500 stands for zero in the data rows.
Here are some points, each followed by its number:
Array([442, 384, 440, 457, 538, 460, 505, 536, 529, 530, 485, 494, 414,
       493, 531, 474, 477, 414, 498, 398, 451, 698, 653, 701]) 0
Array([880, 577, 439, 412, 416, 435, 560, 563, 396, 436, 588, 418, 704,
       422, 537, 416, 568, 560, 524, 394, 473, 398, 377, 510]) 1
Array([992, 411, 404, 366, 431, 473, 528, 581, 461, 582, 420, 526, 563,
       780, 403, 385, 474, 439, 447, 454, 383, 674, 428, 397]) 2
Array([410, 999, 422, 576, 494, 493, 433, 433, 442, 428, 453, 442, 595,
       489, 705, 388, 462, 511, 378, 659, 425, 384, 477, 463]) 3
Array([510, 371, 379, 407, 505, 525, 497, 524, 515, 477, 485, 539, 393,
       405, 650, 654, 400, 558, 394, 814, 429, 570, 443, 555]) 4
Array([415, 440, 504, 753, 418, 609, 460, 394, 394, 429, 400, 374, 530,
       370, 711, 568, 444, 446, 880, 409, 493, 503, 472, 583]) 5
Array([370, 432, 389, 378, 577, 503, 431, 489, 722, 999, 372, 487, 424,
       384, 510, 386, 377, 461, 513, 939, 409, 408, 613, 415]) 6
Array([593, 383, 535, 421, 417, 634, 718, 628, 424, 355, 675, 476, 492,
       436, 459, 502, 493, 567, 496, 501, 442, 512, 425, 415]) 7
Array([609, 429, 539, 545, 516, 438, 471, 811, 451, 400, 601, 700, 419,
       655, 379, 394, 456, 435, 482, 460, 471, 463, 476, 401]) 8
Array([452, 374, 605, 637, 413, 593, 613, 366, 391, 424, 509, 398, 454,
       409, 644, 781, 479, 476, 401, 446, 527, 421, 598, 589]) 9
Array([415, 393, 561, 464, 531, 398, 469, 363, 543, 477, 523, 581, 392,
       401, 425, 601, 464, 427, 611, 393, 383, 942, 739, 505]) 10
Array([432, 376, 402, 487, 424, 614, 493, 626, 445, 374, 565, 523, 462,
       429, 571, 632, 662, 650, 385, 461, 589, 413, 423, 563]) 11
Array([349, 400, 436, 436, 662, 360, 388, 353, 617, 518, 431, 528, 405,
       399, 405, 473, 476, 488, 404, 389, 441, 657, 999, 649]) 12
Array([428, 383, 366, 522, 388, 424, 455, 362, 403, 371, 747, 417, 612,
       643, 454, 378, 743, 498, 371, 399, 763, 500, 601, 773]) 13
Array([480, 463, 722, 603, 419, 588, 497, 452, 396, 409, 494, 449, 473,
       486, 487, 465, 647, 526, 379, 575, 620, 476, 410, 482]) 14
Array([421, 495, 701, 400, 718, 404, 428, 456, 728, 468, 616, 461, 438,
       912, 426, 426, 474, 406, 467, 479, 379, 468, 408, 418]) 15
Array([444, 620, 371, 509, 385, 469, 501, 423, 399, 435, 454, 436, 768,
       397, 428, 400, 790, 415, 687, 405, 490, 696, 484, 591]) 16
New points follow, each followed by the numbers of its three nearest points above, looking only along the 4 directions in which the numbered points spread most, smallest number first.
Array([454, 514, 467, 463, 480, 696, 497, 646, 461, 550, 402, 431, 647,
       582, 457, 456, 455, 383, 747, 471, 402, 533, 391, 416]) 1 7 14
Array([422, 577, 568, 409, 455, 429, 711, 513, 448, 487, 668, 485, 441,
       415, 646, 387, 628, 576, 364, 430, 512, 509, 467, 452]) 7 11 14
Array([745, 404, 924, 567, 400, 718, 525, 812, 381, 362, 394, 359, 420,
       393, 457, 575, 418, 454, 461, 488, 565, 382, 398, 398]) 7 11 14
Array([484, 550, 754, 566, 477, 670, 384, 382, 431, 437, 549, 457, 416,
       547, 522, 539, 366, 418, 467, 880, 480, 397, 447, 378]) 4 11 14
Array([542, 618, 588, 485, 378, 471, 581, 582, 381, 428, 457, 425, 775,
       495, 466, 379, 539, 617, 382, 531, 550, 471, 383, 476]) 1 7 14
Array([562, 441, 441, 525, 504, 472, 443, 416, 590, 426, 791, 583, 559,
       490, 440, 403, 424, 467, 580, 442, 468, 461, 590, 483]) 0 14 15
Array([405, 522, 503, 441, 423, 469, 591, 399, 407, 405, 624, 479, 645,
       429, 665, 451, 509, 659, 454, 453, 397, 609, 483, 578]) 5 11 14
Array([442, 532, 520, 517, 498, 564, 481, 458, 442, 439, 539, 463, 462,
       427, 629, 620, 674, 524, 455, 435, 525, 478, 418, 458]) 5 11 14
Array([826, 383, 464, 438, 456, 528, 511, 702, 489, 782, 424, 559, 580,
       511, 404, 498, 411, 436, 550, 414, 423, 404, 405, 402]) 2 8 15
Array([398, 467, 665, 428, 804, 355, 357, 408, 705, 595, 383, 592, 357,
       545, 358, 513, 473, 397, 974, 353, 468, 509, 442, 454]) 0 10 15
Array([434, 464, 544, 569, 442, 621, 419, 410, 440, 760, 451, 496, 461,
       386, 677, 455, 485, 407, 648, 578, 598, 425, 435, 397]) 4 5 14
Array([470, 732, 459, 450, 464, 610, 610, 564, 426, 397, 366, 511, 439,
       359, 410, 437, 430, 448, 526, 689, 499, 533, 515, 657]) 4 5 14
Array([604, 522, 547, 704, 454, 605, 445, 543, 448, 581, 420, 409, 442,
       425, 589, 607, 431, 402, 601, 472, 550, 419, 403, 376]) 4 11 14
Array([495, 484, 438, 510, 430, 475, 555, 644, 466, 504, 515, 505, 632,
       387, 529, 513, 436, 432, 568, 495, 381, 635, 479, 492]) 0 7 14
Array([426, 440, 642, 481, 517, 422, 471, 415, 584, 827, 436, 507, 389,
       453, 552, 601, 492, 402, 601, 393, 789, 370, 397, 391]) 0 4 14
Array([387, 423, 477, 455, 446, 415, 557, 391, 489, 497, 736, 490, 420,
       433, 525, 380, 698, 685, 460, 528, 848, 397, 459, 402]) 7 11 14
Array([378, 546, 522, 664, 794, 441, 416, 377, 584, 617, 466, 568, 378,
       430, 395, 564, 429, 411, 463, 440, 389, 563, 668, 495]) 0 10 12
Array([763, 369, 486, 447, 456, 422, 653, 537, 466, 500, 511, 566, 528,
       589, 408, 572, 514, 538, 485, 375, 464, 476, 417, 458]) 7 8 14
Array([387, 502, 999, 637, 506, 418, 374, 394, 546, 484, 433, 519, 367,
       396, 423, 633, 363, 382, 626, 588, 708, 433, 425, 430]) 4 9 14
Array([447, 627, 415, 420, 393, 494, 560, 418, 368, 485, 468, 379, 714,
       396, 539, 499, 589, 601, 425, 507, 424, 505, 540, 788]) 5 14 16
Array([613, 765, 372, 438, 403, 493, 482, 999, 404, 386, 481, 420, 542,
       457, 408, 449, 455, 551, 391, 502, 420, 504, 454, 606]) 1 7 14
Array([363, 389, 436, 375, 550, 416, 387, 390, 760, 581, 380, 782, 417,
       451, 465, 455, 424, 620, 415, 999, 428, 445, 408, 405]) 4 6 15
Array([523, 405, 405, 506, 375, 545, 638, 431, 391, 479, 392, 400, 929,
       509, 656, 669, 618, 453, 448, 389, 451, 494, 407, 490]) 5 11 14
Array([504, 459, 432, 423, 411, 484, 705, 416, 411, 581, 448, 450, 606,
       502, 496, 515, 505, 513, 541, 592, 435, 664, 441, 465]) 0 7 14
Array([999, 433, 463, 446, 488, 511, 574, 409, 480, 438, 430, 425, 479,
       388, 450, 671, 482, 521, 581, 423, 456, 519, 445, 435]) 7 8 14
Array([396, 421, 472, 507, 475, 404, 526, 379, 407, 499, 833, 444, 476,
       419, 402, 389, 699, 660, 472, 383, 446, 849, 505, 534]) 0 10 13
